Here is a table of points, one per row:
[1.5 -0.4 -0.1 0.8 1.2 -0.2 1.2 -0.5 2.0 -1.1 0.9 1.5 1.0 -0.5 0.1 -0.7 -0.6 0.8 -0.5 -0.7 -0.5 0.4 0.2 -1.7]
[0.7 -0.2 1.3 -1.5 0.6 1.1 0.6 -1.9 1.4 -0.1 0.9 -0.2 1.6 -1.0 -0.6 0.6 -0.9 -0.9 0.6 0.7 -0.7 0.6 1.3 -0.8]
[0.9 1.6 -1.4 0.6 1.0 1.0 0.5 0.1 0.0 -1.1 -1.6 -1.8 0.4 -0.2 0.2 1.1 0.4 -1.2 0.0 0.8 -1.7 0.3 -0.5 -1.0]
[1.4 0.6 -0.7 -1.7 0.5 -0.8 0.3 0.3 0.4 -1.0 1.0 0.7 -0.5 0.9 0.8 -0.1 1.1 -1.7 0.2 -2.1 -0.6 0.5 0.6 -0.9]
[1.5 0.0 1.0 -0.9 0.3 -0.9 0.1 0.8 -2.8 -1.6 -1.3 1.9 -0.1 -0.3 0.6 0.7 -0.4 -0.1 -0.6 0.3 0.2 1.0 0.3 -1.4]
[0.0 -0.3 1.0 0.7 0.9 1.2 0.8 0.8 0.4 -1.5 -2.1 0.7 -0.2 0.2 -1.4 0.4 2.0 -1.4 0.7 -0.1 0.8 -0.5 0.9 0.4]
[0.5 0.0 -0.1 0.5 -0.5 0.1 1.3 -0.7 0.5 -0.2 -0.6 0.3 -2.0 0.8 -1.2 1.0 0.8 1.1 1.2 0.0 -1.7 0.4 0.3 -0.3]
[0.5 -0.7 0.4 -0.9 0.4 -1.0 1.2 -1.4 -1.6 -0.7 -0.3 -0.4 -0.1 -0.6 0.0 0.4 -0.5 0.5 -0.9 2.0 -1.1 0.5 0.5 -0.3]
[-0.8 1.5 0.2 0.4 0.4 -0.2 1.3 -0.5 0.5 0.3 0.4 -0.6 -1.9 -1.8 -0.9 1.3 0.2 -0.5 -0.8 0.8 -0.7 0.5 0.7 0.1]
[0.9 1.0 1.8 0.1 -0.3 -0.2 -0.3 -0.7 0.3 0.2 -0.9 -1.3 -0.8 0.9 -0.7 1.5 -0.5 -1.4 -1.3 -0.6 0.6 1.1 0.7 0.8]
[-0.5 0.4 -1.7 -1.3 -1.0 0.4 2.0 -0.2 0.1 -1.2 1.0 0.1 0.4 1.8 0.3 -0.5 0.4 -1.4 0.4 0.3 0.5 -1.5 1.3 0.1]
[-2.0 -1.4 -0.9 -0.8 1.6 -1.3 0.4 0.9 0.5 0.3 -0.6 -0.1 0.0 1.3 -0.9 0.1 -1.0 -0.9 -2.2 -1.0 -0.5 0.2 0.9 -0.2]
[-0.2 1.6 -0.4 -1.1 1.2 1.8 -1.4 -0.9 -0.4 -0.7 1.4 1.5 -0.5 1.0 -1.6 -1.1 2.1 1.3 -1.9 0.7 0.8 -0.1 -1.7 0.0]
[-0.1 1.7 -1.0 1.6 -0.6 -0.6 -1.8 -0.8 0.4 -0.3 -1.0 1.4 0.4 0.0 -0.8 -0.6 -1.3 -0.4 -1.3 0.0 0.1 -0.5 0.6 0.2]
[-1.2 0.0 -0.8 -1.3 -2.3 0.3 -1.8 0.7 1.1 -0.7 0.0 -0.8 -1.4 0.0 -1.2 -1.5 -0.6 0.3 -0.4 1.1 0.0 1.3 1.6 -0.8]
[1.5 -0.1 0.7 0.7 -0.1 -0.5 0.4 0.4 0.6 0.9 -0.8 0.9 -0.9 1.5 -1.3 -1.4 -1.8 1.0 0.3 -0.3 -0.9 -1.1 0.2 1.4]
[0.4 0.6 1.2 0.9 -0.5 -0.5 0.4 0.3 0.2 1.2 -0.1 1.3 -0.6 0.7 0.0 -1.7 0.8 0.3 -0.5 0.6 0.7 -1.0 1.6 0.3]
[1.3 -1.1 -0.7 0.3 -0.5 -1.5 -2.5 -1.8 0.7 0.1 -0.9 -0.7 0.6 -0.2 -0.6 -1.1 0.5 -1.5 0.1 1.1 -0.1 -1.0 -0.6 0.9]
[1.5 -1.6 -1.8 -1.0 -0.6 -0.7 0.2 1.8 1.5 1.6 -0.6 1.0 -1.4 -1.9 0.7 -0.4 1.2 -0.1 -0.9 1.0 -0.7 0.0 -0.8 1.0]
[1.4 1.0 -0.2 0.6 -0.8 -0.5 1.8 1.8 -0.1 1.1 -0.1 -1.2 1.6 0.2 -0.9 -1.2 -0.4 -1.0 -1.2 1.6 1.7 -0.3 -1.9 0.4]
[-1.0 -1.5 1.1 1.1 -0.4 1.6 -1.2 1.1 0.8 0.3 0.9 1.1 0.3 1.7 1.0 1.7 -1.3 -0.8 0.2 2.0 -1.6 -2.3 -1.2 -1.9]
[-0.8 -1.6 0.0 1.4 0.2 1.1 0.5 -0.4 -1.2 -0.2 1.0 0.4 -2.4 0.6 0.9 -1.2 -1.2 -1.6 1.5 0.8 1.1 1.7 -1.0 0.6]
[-0.8 0.0 -1.1 1.7 0.4 0.5 0.4 -1.1 -0.5 -0.7 1.1 1.3 -0.1 -1.3 0.9 -0.8 -1.5 -1.4 0.2 -1.2 0.7 1.6 -1.4 0.4]
[0.3 -2.1 -1.3 0.9 -0.9 2.1 0.2 -0.9 -1.2 1.2 -0.3 -0.4 1.6 1.4 0.8 0.8 1.1 1.1 -1.5 -0.6 -0.3 1.9 0.5 1.4]
[0.0 -0.9 -1.4 1.2 -1.1 -1.8 -0.2 0.3 -1.5 -0.1 1.7 0.5 1.4 -0.2 -1.0 2.1 0.3 0.8 1.0 1.0 1.5 -0.2 1.4 0.5]
[1.0 0.5 0.5 0.9 -1.7 -0.2 -0.1 -0.5 0.6 0.3 1.4 -1.1 0.2 0.5 1.2 1.5 0.4 0.7 -0.4 -1.7 -0.2 -0.3 -0.8 0.8]
[-1.1 -1.0 1.1 0.6 -1.3 -0.9 0.1 0.3 -0.7 1.3 0.7 0.1 0.4 -1.2 -1.4 0.6 1.8 -0.9 0.5 -1.4 -0.4 0.1 -1.6 -1.7]
[-0.1 0.7 -0.3 1.5 1.4 -0.1 -0.3 0.8 -1.7 1.4 1.2 -1.2 0.2 -0.7 0.4 -1.5 1.1 0.7 1.1 -0.1 -2.0 -0.6 1.1 -0.1]
[-0.8 -0.1 1.4 0.8 -1.6 -0.1 -0.5 0.6 -0.3 0.1 -0.1 -1.1 -0.1 -0.7 2.2 -1.0 1.2 0.4 -1.3 -1.0 -0.1 -0.4 0.7 -1.6]
[0.7 0.0 0.7 0.1 -0.2 -0.1 -1.8 1.5 -1.0 -1.3 0.7 -1.0 0.6 -0.7 0.2 -0.5 -0.2 0.6 1.3 -0.4 -0.4 0.2 0.0 0.0]
[-0.5 -0.9 2.0 -0.6 1.2 0.5 -0.6 1.1 0.6 -0.5 1.0 -0.7 1.1 -1.6 0.5 -0.3 0.5 -0.1 -0.1 -0.2 0.2 -0.3 0.6 1.9]
[-1.6 -0.7 0.5 0.5 -0.3 -1.0 0.5 0.1 0.6 -2.8 -0.6 -1.2 0.8 -0.2 -0.3 -0.6 0.2 1.6 0.5 -0.8 -0.7 -0.1 -1.9 1.5]
[0.2 0.9 -0.4 -0.8 0.4 1.4 -1.0 2.0 -0.3 0.4 1.1 -0.2 0.1 -0.5 -0.8 1.2 -1.6 0.7 0.2 -1.3 -0.4 -0.6 -0.4 1.1]
[-0.2 -1.1 0.3 -1.5 1.0 -0.6 0.1 -0.5 -1.1 1.4 -0.1 -1.6 0.2 0.9 -1.5 -0.7 -0.8 0.7 0.7 -1.1 1.2 -0.5 -1.1 -1.6]
[-0.6 0.1 -0.4 -0.7 -0.9 1.4 1.0 -0.5 -0.3 -0.7 -0.5 -0.3 -0.6 -2.1 0.5 0.2 -1.1 1.4 0.2 -0.5 1.7 -2.0 -0.1 0.1]
[-0.8 0.5 -1.0 -1.2 0.5 0.2 -0.9 -1.7 -1.6 1.0 -1.3 0.3 -0.9 -0.7 0.9 0.2 -0.1 -0.3 0.5 -1.2 0.2 -2.3 -0.6 0.5]
[1.0 -0.3 -0.4 -0.2 0.9 1.4 -0.6 -1.0 0.5 0.5 -0.4 -0.7 -0.4 0.2 1.0 0.1 0.3 1.1 0.9 -0.1 1.6 0.4 -0.3 -1.3]
[-1.0 0.5 0.1 -0.5 1.9 -2.2 -0.5 -0.3 1.1 0.2 0.7 -0.3 -0.6 1.4 1.9 1.4 0.4 1.1 0.8 1.3 1.6 0.4 -0.3 1.0]
[-1.4 0.9 -0.8 0.7 1.0 0.2 -0.3 0.7 1.2 1.2 -1.9 0.5 1.1 0.1 0.8 0.8 -0.3 1.3 1.3 -0.4 1.3 0.9 0.7 -1.2]
[-1.3 1.7 1.4 -2.1 -1.6 -0.3 0.5 0.2 0.4 1.3 -1.0 1.6 1.7 0.7 1.2 -0.5 -0.7 0.1 1.7 0.9 -1.4 1.8 -0.8 1.4]
There is one direction along which these points spread out most. Where along it does each point below lie, from 0 to 99? 50 is the average, and the first point above lies past it. One standard deviation of the points above along it is 16.
[0.4 0.6 1.2 0.9 -0.5 -0.5 0.4 0.3 0.2 1.2 -0.1 1.3 -0.6 0.7 0.0 -1.7 0.8 0.3 -0.5 0.6 0.7 -1.0 1.6 0.3] 61
[-1.1 -1.0 1.1 0.6 -1.3 -0.9 0.1 0.3 -0.7 1.3 0.7 0.1 0.4 -1.2 -1.4 0.6 1.8 -0.9 0.5 -1.4 -0.4 0.1 -1.6 -1.7] 28
[-0.2 1.6 -0.4 -1.1 1.2 1.8 -1.4 -0.9 -0.4 -0.7 1.4 1.5 -0.5 1.0 -1.6 -1.1 2.1 1.3 -1.9 0.7 0.8 -0.1 -1.7 0.0] 59
[0.0 -0.9 -1.4 1.2 -1.1 -1.8 -0.2 0.3 -1.5 -0.1 1.7 0.5 1.4 -0.2 -1.0 2.1 0.3 0.8 1.0 1.0 1.5 -0.2 1.4 0.5] 32
[0.2 0.9 -0.4 -0.8 0.4 1.4 -1.0 2.0 -0.3 0.4 1.1 -0.2 0.1 -0.5 -0.8 1.2 -1.6 0.7 0.2 -1.3 -0.4 -0.6 -0.4 1.1] 33
[0.3 -2.1 -1.3 0.9 -0.9 2.1 0.2 -0.9 -1.2 1.2 -0.3 -0.4 1.6 1.4 0.8 0.8 1.1 1.1 -1.5 -0.6 -0.3 1.9 0.5 1.4] 33
[0.9 1.0 1.8 0.1 -0.3 -0.2 -0.3 -0.7 0.3 0.2 -0.9 -1.3 -0.8 0.9 -0.7 1.5 -0.5 -1.4 -1.3 -0.6 0.6 1.1 0.7 0.8] 70
[0.7 -0.2 1.3 -1.5 0.6 1.1 0.6 -1.9 1.4 -0.1 0.9 -0.2 1.6 -1.0 -0.6 0.6 -0.9 -0.9 0.6 0.7 -0.7 0.6 1.3 -0.8] 68
[-0.8 1.5 0.2 0.4 0.4 -0.2 1.3 -0.5 0.5 0.3 0.4 -0.6 -1.9 -1.8 -0.9 1.3 0.2 -0.5 -0.8 0.8 -0.7 0.5 0.7 0.1] 69
[0.5 -0.7 0.4 -0.9 0.4 -1.0 1.2 -1.4 -1.6 -0.7 -0.3 -0.4 -0.1 -0.6 0.0 0.4 -0.5 0.5 -0.9 2.0 -1.1 0.5 0.5 -0.3] 67
[-0.6 0.1 -0.4 -0.7 -0.9 1.4 1.0 -0.5 -0.3 -0.7 -0.5 -0.3 -0.6 -2.1 0.5 0.2 -1.1 1.4 0.2 -0.5 1.7 -2.0 -0.1 0.1] 34
[-0.8 -0.1 1.4 0.8 -1.6 -0.1 -0.5 0.6 -0.3 0.1 -0.1 -1.1 -0.1 -0.7 2.2 -1.0 1.2 0.4 -1.3 -1.0 -0.1 -0.4 0.7 -1.6] 29
